(in the rows, 128 means zero)
One turn moves every row onto another: examples first, then more rows asked
Z_406: [107 117 133 116 143 143 140 130  92 158 133 130 124 145 103 148 109 125
 118 135 187 150 139 114 137 111 132 109 139 120 151]
Z_922: [116 116 123 116 136 136 149 133 102 152 131 127 131 144 115 153 105 114
 117 143 185 146 144 100 140 106 126 100 134 118 151]
Z_86: [149 102 150 132 124  99 118 138 164 108 135 124 127 160 121  97 133 147
 122 156 113 110 113 144 111 164  89 110 104 132 138]
Z_818: [116  95 163 137 109 101 149 162 154 119 134 122 117 155 128 123 160 131
 123 150 105 129 139 152 156 157  94 136 108 127 137]
Z_493: [ 93 123 123 101 137 142 137 126 104 162 117 132 116 128 111 149 110 114
 122 132 162 143 151 110 137  90 150 130 143 108 138]
Z_897: [116 120 142 126 141 108 133 143 140 102 122 146 107 126 146 109 153 115
 128 145  76 120 123 141 150 138 124 177 146 114  96]
Z_256: [119 109 151 129 147 105 139 149 135 121 117 150 100 127 137 103 155 109
 127 138  83 120 138 158 148 137 111 179 131 127  96]
Z_974: [158 109 131 139 150 103 112 118 148 117 119 155 119 132 132  84 124 127
 125 137  87 109 118 154 104 146 100 164 134 126 110]
Z_19: [116 120 159 115 141 108 137 149 152 111 121 136 103 131 139 111 152 107
 130 146  74 116 130 153 140 140 127 171 132 124  96]
Z_357: [152 125 118 120 149 145 133 114 111 148 131 130 146 140 120 146  86 118
 105 133 175 141 131 102 111 103 127 112 139 113 155]
Z_246: [109 101 168 119 118 101 142 169 151 113 131 121 107 152 127 114 164 132
 122 157 109 118 134 147 154 153 106 128 101 127 124]
Z_55: [156 120 140 127 147 106 111 119 164 108 125 140 125 138 134  95 122 122
 129 144  78 108 110 151  96 150 111 153 135 129 111]
Z_611: [110 109 151 129 125 103 144 144 150 119 123 139 108 134 139 118 149 111
 140 141  71 123 139 157 148 144 118 175 140 120 106]
Z_810: [118  93 162 134 124  99 146 167 136 122 126 134 106 149 125 106 167 134
 114 150 117 123 141 152 161 149  89 137  98 128 126]
Z_265: [151 107 135 137 129 106 117 113 163 113 126 148 126 137 136 100 118 130
 132 137  72 110 120 154 105 151 112 168 141 116 118]
Z_746: [136 128 117 108 151 150 134 111 106 148 124 142 133 123 127 141  87 109
 110 128 152 132 138 104 117  89 153 144 152  98 133]
Z_127: [118 121 141 119 134 109 129 153 134 114 123 128 109 128 140 124 139 116
 129 149  69 120 125 168 134 141 117 179 134 120  91]
Z_907: [144 102 136 135 112 100 117 151 145 112 138 114 131 159 121 115 126 155
 118 160 111 115 112 159 115 164  82 118 102 128 133]
Z_759: [150 103 140 147 123 102 121 140 152  98 138 129 134 158 127 101 142 153
 113 156 121 117 108 131 128 162  81 111 111 125 144]
Z_48: [135 130 116  98 148 157 133 110 106 154 134 136 133 121 122 135  92 120
 116 125 153 134 142 114 115  85 152 140 155 108 129]
Z_331: [141 126 128 122 156 149 126 112 101 154 134 132 138 143 107 142  93 127
 108 129 181 146 125 115 111 110 128 117 144 120 157]
Z_365: [104 104 155 132 120 101 146 168 138 103 133 129 109 148 134 117 171 134
 121 158 112 126 130 133 172 150 100 132 115 121 124]
Z_226: [156  94 147 146 112 103 123 131 165 114 137 128 135 158 126 104 128 150
 117 146 105 115 120 149 113 163  86 128 110 121 150]
Z_328: [157  93 143 146 127  97 118 137 149 118 129 140 125 155 119  88 134 152
 112 147 121 111 121 149 116 158  78 122 101 129 139]
Z_914: [103 123 123  94 138 149 149 130  99 158 134 131 120 124 118 145 110 114
 127 131 162 142 154 112 141  89 148 128 149 116 125]
Z_779: [101 122 134 105 147 148 139 127  88 156 126 141 114 130 112 145 107 116
 119 130 168 143 143 117 141  99 156 139 151 106 134]
Z_576: [119 120 125 106 136 146 148 132 105 158 141 120 135 141 112 147 109 124
 120 136 182 148 147 109 136 100 125 100 134 126 146]
Z_588: [133 130 128 111 159 155 126 109  97 154 127 142 128 128 114 139  92 119
 109 123 160 139 130 118 113  97 152 148 155 106 139]
Z_410: [102 121 122 103 139 142 149 132  97 151 123 139 119 127 123 149 104 105
 123 136 164 138 152 103 146  93 152 130 147 104 130]
Z_221: [125 131 121 103 150 151 124 111 112 158 117 133 129 122 117 143  97 116
 108 123 152 138 140 112 114  85 153 145 148 102 141]
Z_860: [149 126 118 109 147 153 133 114 112 154 143 123 147 136 117 138  92 128
 109 129 172 142 136 109 109  97 126 112 140 119 149]
Z_63: [107 104 153 122 111 102 138 176 133 116 132 112 110 148 128 129 154 136
 120 160 102 123 132 163 155 154 100 140 104 122 115]
Z_933: [161 119 126 140 146 108 109 115 154  97 127 148 131 135 140  93 124 134
 122 145  85 111 102 137 106 148 104 156 143 117 117]
Z_763: [155 119 124 132 136 106 106 127 146 111 129 130 131 138 133 109 111 135
 126 149  79 111 106 164  94 153 100 156 132 124 109]
Z_3: [140 131 120 116 152 148 125 111 118 158 124 123 142 137 110 147  95 120
 106 127 169 148 132 109 105  96 128 119 138 117 158]
Z_408: [108 122 123 113 139 139 137 126 110 162 124 121 130 141 104 153 109 118
 120 136 179 151 144 108 129 103 125 102 134 124 157]

Z_3 goes to Z_408
Z_933 goes to Z_759
Now find these:
Z_19 goes to Z_55
Z_406 goes to Z_779
Z_763 goes to Z_907
Z_611 goes to Z_265
Z_357 goes to Z_922
Z_256 goes to Z_974
Z_860 goes to Z_576

One turn moves every row onto another: examples first, then more rows asked
Z_909: [116  95  99 134  97 118  87 109 112 108  92 141 152 107 102 124 120  95
 151 154  88 157 123 143]
Z_527: [146 131 108 133 127 116 119 121 143 133 129  92 108 124 140 123 101 145
  86 165 124 136 102 115]
Z_917: [ 95 119 149 135  86 140 102 105 122 107 139 163  92 114  98 124 115 113
 146 112  95 134 117 131]
Z_998: [139 128 109 132 132 104 116 109 150 124 124 155 132 151 102 117 145 143
  64 161  91 151 128 142]
Z_92: [148 125 105 149 102 118 117 113 127 130 116 117 133 138 128 100  83  83
 117 163 127 120  84 126]
Z_513: [119  92 153 126  96  80  78  90 158 108 107 119 109 160 110 107 119 119
  99 165 104 150 106  93]
Z_144: [128 140 140 101 103 128 104 109 121 113 105 132 126 157  98 104 146 161
  96 153  67 169 128 113]
Z_977: [168 126 133 142  95 122 129 130 143 102 145 150 154 134 111 115 103 113
 110 132 127 116 108 122]
Z_322: [112 139 115 115 117 110  89  94 118  63 115 162  80 128  85 141  97 143
 107 158  83 168 124 124]
Z_748: [141 116 102 139  67 123 118  92  95 121 125 148 109 128  93  74  84  86
 136 149 110 138 103 116]
Z_272: [148 115 100 139 104 117 119 112 134 119 118 123 118 140 131  97  87  82
 103 167 135 115  96 138]
Z_202: [140 125 108 146  81 130 109  87 102 112 115 153 113 138  94  81  89  78
 143 145 102 138  90 119]
Z_562: [115 147 110 120 118 112  84  96 114  78 126 152  72 126  78 144 115 154
 105 157  79 160 120 121]
Z_596: [132 147 111 113 105 101 109  91 133  91 145 110  95 125 111 136 102 174
  87 162 112 177 123 120]
Z_591: [124 117 129 116  68 116 101  76 115  90  77 132 126 143  99 115 128 135
 140 150  77 174 132 139]
Z_633: [107 109 130 110 112  76  89  83 148 137 145 130 122 163 105  76 107 117
 103 154  93 144 112 100]
Z_750: [118 123 113 136 103 131 100 103  89 105 103 169  84 114  76 106  95 117
 140 143  70 151 112  96]
Z_705: [149 100 121 134  97  86  64 104  95  81 144 140 125 117 127 106 125 135
 135 189  98 153 129  98]
Z_983: [126  93 125 147 102 125 105 128  91 147 148 118 141 116 109 113 113  99
 131 167  99 149 133 143]
Z_660: [130 150 107 120 108  93 101 101 134  96 143 108  92 128 108 152 106 168
  83 172 112 157 120 131]
Z_646: [172 148 140 119 100 109 129 134 137 111 127 129 130 145 132 140 104 151
 112 141 111 114 130 123]
Z_74: [123 107 106 136 137  70  96  74 126 143 144 153 115 142 120  81 105 128
 128 159  75 128 126 115]
Z_109: [140 157 114 103  87  93 114 108 138 110 122 139 108 127 126 154 115 167
 127 128 101 134 145 133]
Z_257: [123 136 113 134  97 133  92  88  91  97 117 166  80 128  70 103 107 119
 140 139  70 155 106 106]
Z_173: [137 109 140 165  79 132 127 100 135 110 144 162 125 116  94 110 109 106
 132 112 116 128 103 125]
Z_637: [146 104 125 162 102 100 131  94 123 141 153 130 122 145 109 117 120 121
  88 170 112 149 141 166]
Z_275: [146 139 109 138 109 103 118 119 137 133 135  87 121 129 134 130  93 138
  90 173 128 133 100 123]
Z_871: [ 95 147 117  96  89 114  89 108 130  99 134 162  99 114 109 144 121 137
 137 118  94 140 136 138]
Z_227: [141 101 121 143 126  79  84  83  94 102 144 153 108 137 135  99 107 128
 143 185  81 129 139 129]
Z_101: [143  89 128 143  92  81  67 102 136  94 105 127 121 119 116 120 136 137
 116 172 104 159 109  78]

Z_257 goes to Z_202
Z_917 goes to Z_173
Now find these:
Z_637 goes to Z_998
Z_272 goes to Z_527
Z_227 goes to Z_74

One turn moves every row onto another: examples first, then more rows asked
Z_321: [128 113 110 141 119 151  63 153  87 136 153 114 135 124 103 121 109 129
 119 100 125 132 112]
Z_571: [158 137 132 129 117 144 104 122 116 116 165 117 144 171 145 139 132 144
 135 131 123 148 167]
Z_118: [ 84 126 102 146 118 115 112 180  75 147 115 127 156 146 146 156 118 136
 154 124  65 112 155]
Z_40: [144 144 118 128 114 141  83 158 125 122 118 152 127 128  95 133 129 150
 130  97 134 114 165]
Z_703: [102 145 128 160 120 134 133 137 131 131 140  91 168 148 171 145 116 132
 149 131  81 154 118]
Z_893: [ 91 118 115 158 119 123 113 186  77 156 116 130 149 138 147 157 123 132
 160 118  68 106 153]
Z_986: [ 91 150 122 159 121 144 104 183 132 126  96 116 140 143 169 145 122 147
 147  87  81 111 107]
Z_87: [131 131 117 137 107 143 134 107 133 149 122 127 136 124 117 121 140 173
 129 117 119 144 128]
Z_351: [144 113 131 126 135 143 113 145 102 129 101 132  98 112 128 155  95 147
 107  83 108 133 131]
Z_294: [105 120 133 157 160 134 121 152 125 139 122  86 152 127 147 129 110 104
 120  97  92 159 133]
Z_575: [ 81 132 141 143 118 135 126 166 147 137  85 116 163 128 147 141 131 127
 131  95  91  90 117]
Z_873: [165 113 120 100 118 154  81 159 105 146 135 132 148 139 124 154 110 102
 142 129 115  91 125]
Z_522: [104 137 125 144 114 133 135 129 132 147 104 126 160 178 140 108 156 131
 123 103 124 145 123]
Z_647: [ 80  97 179 138 123 133 114 150  90 144 125 118 140 142 136 128 142 116
 122 110  69 113 137]
Z_210: [ 97 145  92 107 104 129 109 165 106 128 103 136 151 175 184 158 122 129
 146 120 103 138 137]
Z_584: [ 83 141 135 118 134 149  95 168 148 131 101 109 148 142 167 122 150 128
 142  94  87 120 114]
Z_355: [160 117 115  90 123 156  80 157 109 147 134 135 149 133 140 154 116 106
 131 140 110  98 129]
Z_859: [123 123 134 136 136 136 130 162 131 133 113 106 158 143 178 166  90  95
 137 124  73 127 138]
Z_287: [135 134 102  82 102 146 110 136 118 131 118 139 127 129 165 167 112 156
 148 137  95 131 142]
Z_754: [102 120 140 140 127 123 125 161  91 124  84 129 130 159 146 159 104 115
  98  73 113 125 122]
Z_53: [143 133 126 146  85 150 116 127 106 136 158 129 170 136 119 147 127 155
 129 139 113 108  95]
Z_891: [140 130 124 136  79 152 106 135 100 129 165 129 167 145 114 149 122 149
 141 131 110 109  92]
Z_594: [153 127 106 140 118 131 104 155  95 115 146 125 143 147 142 175  90 137
 130 120 122 129 184]
Z_801: [133 118 110 147 130 152  67 156  84 133 149 117 128 118 116 131 109 137
 106  98 122 136 108]
Z_559: [134 113 147 136 125 126 117 120  96 115 151 107 148 136 112 155 116 132
 102 110 134 132 170]
Z_942: [112 154 127 112  91 130  84 139 108 104 136 139 135 127 104 152 136 168
 135 113 129 119 148]
Z_724: [ 88 105 180 131 129 128 118 148  84 133 118 117 139 154 133 132 132 117
 112 107  65 112 133]
Z_229: [119 123 139 153 129 156 113 175 109 150 138 135 143 172 155 110 159 136
 161 113  62 138 138]
Z_712: [152 150 153 110  98 146  89 146 119 103 124 154 118 147 118 158 125 152
 133 109 118 101 147]
Z_150: [125 130 130 155 135 148 116 166 114 151 129 135 146 181 146  99 154 137
 152 114  65 138 140]

Z_287 goes to Z_754
Z_40 goes to Z_584
Now find these:
Z_571 goes to Z_859
Z_893 goes to Z_321
Z_801 goes to Z_150

One turn moves every row onto another: examples first, then more rows asked
Z_78: [128 143 155 111 164  94 170 124 121 178 150 124]
Z_240: [117 166 107  98 128 101 133 143 155 157 150 132]
Z_862: [117 126 138  77 106  85 165 122 145 126 104 139]
Z_797: [110 133 160 158 137 115 159 104 155 167 114 153]
Z_841: [114 125 139 154 133  72 171  99 168 164 139 161]
Z_946: [135 140 181  96 129  75 148 117 178 159 148 128]
Z_795: [111 137 167 102 151  91 163 117 160 122  89 142]
Z_547: [121 133 142 147 141 136 145  98 144 160 102 150]
Z_460: [142 164 147  92 135  94 113 123 179 152 137 124]
Z_451: [113 147 114 105 168 110 172 112 117 157 123 124]
Z_735: [132 104 122  86 128  61 164 104 134 142 133 132]
Z_697: [153 140 131 132 115  89 145  76 162 117 109 132]
Z_486: [123 149 121 146 121 122 137  98 163 115 148 143]
Z_523: [136 159 152 121 156  96 182 105 117 171 142 133]
Z_494: [147 126 120 137 150  74 135 112 148 148 172 121]
Z_188: [132 127 114 148 132  98 135  93 168 114 155 129]
Z_9: [150 121 130 136 158  76 138 125 169 132 160 118]
Z_300: [130 122  92 122 130 122 166 102 139 160 119 113]
Z_158: [136 173 129 104 137  93 115 113 181 134 118 139]
Z_292: [123 141 126  89 111 102 156 143 158 127  97 134]
Z_935: [141 126 164  80 127  90 147 112 183 164 143 120]
Z_370: [127 107 133  78 131  80 156 106 116 141 136 148]
Z_459: [118 111 159 143 129  75 176  84 158 159 136 150]
Z_309: [101 141 117  97 165 127 169 111 140 141 110 128]
Z_842: [ 98 147 164 129 154 125 129 116 154 148 146 155]

Z_9 goes to Z_370
Z_300 goes to Z_697
Z_451 goes to Z_188
Now find these:
Z_292 goes to Z_547
Z_494 goes to Z_735

One turn moves every row onto another: examples first, then more rows asked
Z_160: [104 120 151 147 134 138 127 130 135 146 177 141 103 140 120 157 129]
Z_908: [164 107 133 117 156 143 163 101 118 148 125 125 108 141 103 162 118]
Z_964: [162 107 129 107 149 124 153  99 122 112  99 105 151 116 119 141 115]
Z_73: [145 146 129 119 146 123  75 115  99 120 162 122 131 143 114 121 129]
Z_620: [126 124 105 111  90 116 106 130 117 122 154 126 131  90 122 123 151]
Z_187: [150 136 109 135 100 147 121 149 136 131 106 156 129 129 141 129 165]
Z_683: [173 135 138 125 147 150 163  99 145 127 125 136 110 133 104 147 121]
Z_62: [133 109 128  98 136 118 109 116 112 114 110  98 168 108 142 130 126]
Z_77: [101 128 153 145 139 140 134 127 138 142 181 141 108 141 127 152 131]
Z_566: [140 149 109 113 132 166 132 109 122 120 150 134 144 118 148 118 176]
Z_546: [139 114 128 105 129 112 113 130 126 117 104 105 166 105 144 114 121]
Z_167: [169 104 126 113 133 123 135 103 128 110  97 110 143 111 109 144 113]
Z_376: [166 106 126 106 143 127 140  93 126 109 109 103 146 108 111 137 116]
Z_431: [105 114 112 102 113 123 119 125  83 125 138 120 139 112 139 165 159]
Z_72: [111 135 134 148 129 143 148 131 133 152 180 143  97 142 122 130 133]
Z_829: [153 107  91 117 107 142 104 130 117 153 151 130 126 110 122 113 163]
Z_235: [111 128 112 102 113 106 153 145 108 142 140 126 144 118 156 111 150]
Z_751: [112 136 137 154 120 150 134 127 134 140 176 147  93 136 114 147 135]
Z_944: [147 139 134 134 129 114  72 140 105 123 123 140 124 156 117 140 125]
Z_726: [136 117 102 112 134 140 150 142 105 164 125 133 139 141 159 118 164]
Z_904: [108 123 136 152 124 140 141 139 124 155 163 147  92 150 118 153 133]
Z_425: [139 107 130 106 124 113 103 131 120 114  96 108 162 107 140 132 123]
Z_832: [141 169 143 127 152 122 105 131 116 114 134 138 140 163 138 110 129]
Z_297: [175 122 130 121 146 146 152  93 141 139 144 126 107 121  95 138 118]
Z_461: [134 113 106 117 122 161 111 122  94 134 124 134 132 130 138 169 176]
Z_889: [109 157 124 107 116 134 138 119 116  98 140 131 149 108 152 134 164]
Z_421: [170 101 124 111 136 116 145 109 130 121  99 108 143 113 113 130 110]
Z_96: [130 143 136 116 164 120 100 124  83 128 139 123 140 167 136 139 131]
Z_396: [146 137 128 124 142 100  97 147 106 148 137 131 131 161 127 102 118]
Z_29: [106 122 133 144 132 145 142 125 118 156 181 138  95 144 119 148 134]
Z_20: [106 138 143 152 130 150 146 129 128 140 164 148  97 147 126 156 138]
Z_847: [134 121 135 106 135 120 116 123 122 105 100 106 170 108 148 128 128]
Z_471: [106 120 150 150 130 133 128 135 143 150 179 142 101 138 120 148 126]
Z_314: [101 126 154 146 140 136 139 134 140 150 176 141 107 146 130 146 129]
Z_854: [172 110 128 118 152 135 166 105 132 156 134 125 108 132 102 134 113]
Z_689: [166 115 128 111 141 122 152 105 134 111  97 111 148 114 120 129 113]
Z_734: [140 115 130 104 126 120  98 119 125 106 111 104 164  99 135 128 126]
Z_676: [121 129 118 122  86 111 124 158 121 122 107 144 130 116 141 142 150]
Z_811: [104 126 153 150 131 134 134 138 144 147 170 146 104 143 125 147 126]
Z_608: [171 118 137 129 140 146 155 109 135 136 112 138 104 137 100 164 117]

Z_908 goes to Z_608
Z_314 goes to Z_160
Now find these:
Z_964 goes to Z_167
Z_847 goes to Z_734
Z_829 goes to Z_726
Z_235 goes to Z_431
Z_396 goes to Z_96
Z_751 goes to Z_72

